[[124 124 132]
 [120 129 127]
 [152 143 126]]
=>
[[124 124]
 [120 129]
 [152 143]]

[[128 108 147 127 119]
 [102 126 130 117 120]
 [116 113 143 122 115]]
=>
[[128 108]
 [102 126]
 [116 113]]

[[133 110 102]
 [150 107 114]
 [143 110 108]
 [130 116 107]]
=>
[[133 110]
 [150 107]
 [143 110]]

[[157 130 144]
 [155 137 138]
 [149 138 134]
 [125 124 132]]
=>
[[157 130]
 [155 137]
 [149 138]]

[[130 115 129]
 [100 112 129]
 [107 149 127]
 [132 101 126]]
=>
[[130 115]
 [100 112]
 [107 149]]

[[111 138 150]
 [111 138 148]
 [114 127 156]
 [114 123 150]
 [112 139 133]]
=>
[[111 138]
 [111 138]
 [114 127]]

[[141 129 139 125 126]
 [130 133 131 127 139]
 [130 145 122 140 145]
 [135 129 153 120 128]]
=>
[[141 129]
 [130 133]
 [130 145]]

[[136 125 128 137]
 [131 125 132 139]
 [133 129 127 120]
 [108 138 154 113]
 [104 142 154 107]]
=>
[[136 125]
 [131 125]
 [133 129]]

[[148 136 151]
 [140 150 105]
 [135 117 116]
 [135 116 118]]
=>
[[148 136]
 [140 150]
 [135 117]]
---
[[136 153 128 105 143 137 142 132 136 139 125]
 [123 128 134 131 127 127 131 134 132 123 136]
 [111 106 114 118 114 122 128 156 150 120 108]
 [113 126 138 132 114 144  99 116 109 144 130]
 [129 135 127 125 126 125 129 123 130 128 123]
 [138 149 124 107 135 133 132 135 139 135 133]]
=>
[[138 149 124 107 135 133 132 135 139 135 133]
 [136 153 128 105 143 137 142 132 136 139 125]
 [129 135 127 125 126 125 129 123 130 128 123]
 [123 128 134 131 127 127 131 134 132 123 136]
 [113 126 138 132 114 144  99 116 109 144 130]
 [111 106 114 118 114 122 128 156 150 120 108]]

[[123 155 115 137 145 125 107 155 131 140]
 [129 123 116 130 124 130 110 131 129 126]
 [128 151 125 134 143 130 119 127 123 142]
 [127 144 111 132 135 124 108 143 122 136]
 [135 103 120 121 121 122 121 139 128 124]
 [122 153 117 132 144 128 119 107 130 138]
 [130 147 114 123 142 132 112 146 134 136]
 [132 155 116 138 140 124 113 115 132 136]]
=>
[[135 103 120 121 121 122 121 139 128 124]
 [132 155 116 138 140 124 113 115 132 136]
 [130 147 114 123 142 132 112 146 134 136]
 [129 123 116 130 124 130 110 131 129 126]
 [128 151 125 134 143 130 119 127 123 142]
 [127 144 111 132 135 124 108 143 122 136]
 [123 155 115 137 145 125 107 155 131 140]
 [122 153 117 132 144 128 119 107 130 138]]

[[131 125 129 127 118 136 121 126 132 130 126 132]
 [133 124 110 150 132 131 126 125 130 136 126 129]
 [122 131 123 136 126 155 131 126 128 125 130 126]
 [152 130 123 154 137 126 127 128 124 130 130 124]
 [113 127 124 149 136 127 131 137 126 130 129 129]]
=>
[[152 130 123 154 137 126 127 128 124 130 130 124]
 [133 124 110 150 132 131 126 125 130 136 126 129]
 [131 125 129 127 118 136 121 126 132 130 126 132]
 [122 131 123 136 126 155 131 126 128 125 130 126]
 [113 127 124 149 136 127 131 137 126 130 129 129]]

[[130 139]
 [131 131]
 [126 151]]
=>
[[131 131]
 [130 139]
 [126 151]]

[[122 117 133]
 [130 149 152]
 [114 136 130]
 [116 100 149]
 [107 121 108]
 [127 119 126]
 [124 134 130]
 [143 127 132]]
=>
[[143 127 132]
 [130 149 152]
 [127 119 126]
 [124 134 130]
 [122 117 133]
 [116 100 149]
 [114 136 130]
 [107 121 108]]

[[123 121 118 140 112 112 140 146 129 156 133 127]
 [126 138 120 122 148 133 137 129 137 134 136 119]
 [124 140 117 123 132 124 125 122 116 130 124 125]
 [135 124 109 143 113 121 132 139 127 152 129 131]
 [116 135 119 113 145 129 137 124 146 138 128 127]]
=>
[[135 124 109 143 113 121 132 139 127 152 129 131]
 [126 138 120 122 148 133 137 129 137 134 136 119]
 [124 140 117 123 132 124 125 122 116 130 124 125]
 [123 121 118 140 112 112 140 146 129 156 133 127]
 [116 135 119 113 145 129 137 124 146 138 128 127]]
---
[[128 125]
 [135 118]
 [129 126]
 [118 120]
 [116 119]
 [138 112]
 [116 156]
 [113 118]]
=>
[[128 135 129 118 116 138 116 113]
 [125 118 126 120 119 112 156 118]]

[[132 124 123 146 120 140 128 148 131 104 124 115]
 [128 130 123 133 116 155 129 158 131 114 128 107]
 [128 130 123 133 120 140 129 148 131 115 128 115]]
=>
[[132 128 128]
 [124 130 130]
 [123 123 123]
 [146 133 133]
 [120 116 120]
 [140 155 140]
 [128 129 129]
 [148 158 148]
 [131 131 131]
 [104 114 115]
 [124 128 128]
 [115 107 115]]

[[122 137 149 124 119 126 129 150 153 126 107]
 [131 131 125 139 130 130 119 123 138 130 136]
 [108 103 127 110 131 141 129 120 113 107 147]]
=>
[[122 131 108]
 [137 131 103]
 [149 125 127]
 [124 139 110]
 [119 130 131]
 [126 130 141]
 [129 119 129]
 [150 123 120]
 [153 138 113]
 [126 130 107]
 [107 136 147]]

[[121 153 113 130 120 120 139 143 121]
 [125 139 111 119 119 131 125 135 136]]
=>
[[121 125]
 [153 139]
 [113 111]
 [130 119]
 [120 119]
 [120 131]
 [139 125]
 [143 135]
 [121 136]]

[[134 124 138 136 136 115 126 109 129 125 115 136 123]
 [115 133 124 122 128 136 118 122 124 127 104 122 130]
 [120 126 126 132 123 156 139 127 131 126 149 125 115]
 [129 144 113 132 126 144 114 119 131 145 144 123 142]
 [117 128 113 121 129 153 131 130 129 129 135 126 130]
 [130 123 131 118 120 112 127 137 130 128 129 131 110]
 [118 119 120 120 139 113 132 138 129 130 134 126 129]]
=>
[[134 115 120 129 117 130 118]
 [124 133 126 144 128 123 119]
 [138 124 126 113 113 131 120]
 [136 122 132 132 121 118 120]
 [136 128 123 126 129 120 139]
 [115 136 156 144 153 112 113]
 [126 118 139 114 131 127 132]
 [109 122 127 119 130 137 138]
 [129 124 131 131 129 130 129]
 [125 127 126 145 129 128 130]
 [115 104 149 144 135 129 134]
 [136 122 125 123 126 131 126]
 [123 130 115 142 130 110 129]]

[[119 119 125 139 131 139 116 141]
 [132 145 130 121 116 139 125 112]
 [132 148 122 143 139 105 113 153]
 [129 115 130 133 138 135 114 134]
 [129 144 126 142 146 106 121 147]
 [128 114 133 130 134 123 153 128]
 [120 118 135 135 131 118 145 143]
 [117 109 127 137 143 129 127 144]]
=>
[[119 132 132 129 129 128 120 117]
 [119 145 148 115 144 114 118 109]
 [125 130 122 130 126 133 135 127]
 [139 121 143 133 142 130 135 137]
 [131 116 139 138 146 134 131 143]
 [139 139 105 135 106 123 118 129]
 [116 125 113 114 121 153 145 127]
 [141 112 153 134 147 128 143 144]]

[[141 135 121 141 131]
 [131 130 115 119 121]
 [134 109 120 135 145]
 [135 114 134 102 149]
 [116 110 129 100 136]]
=>
[[141 131 134 135 116]
 [135 130 109 114 110]
 [121 115 120 134 129]
 [141 119 135 102 100]
 [131 121 145 149 136]]
---
[[ 99 112 127]
 [115 119 118]
 [149 108 114]
 [135 137 110]
 [158 114 127]]
=>
[[ 99 112]
 [115 119]]

[[127 129 141 102 129]
 [123 113 120 151 138]]
=>
[[127 129]
 [123 113]]

[[144 129 120 151]
 [137 146 108 125]
 [136 122 132 149]
 [127 119 103 116]
 [142 110 103 145]]
=>
[[144 129]
 [137 146]]

[[126 142 115 113 157]
 [112 133 106 115 135]
 [114 145 115 103 152]]
=>
[[126 142]
 [112 133]]

[[146 107 113 114]
 [126 157 112 104]]
=>
[[146 107]
 [126 157]]

[[134 105 136 124 123]
 [120 105 118 129 127]
 [123 105 118 121 125]
 [121 105 118 124 126]]
=>
[[134 105]
 [120 105]]
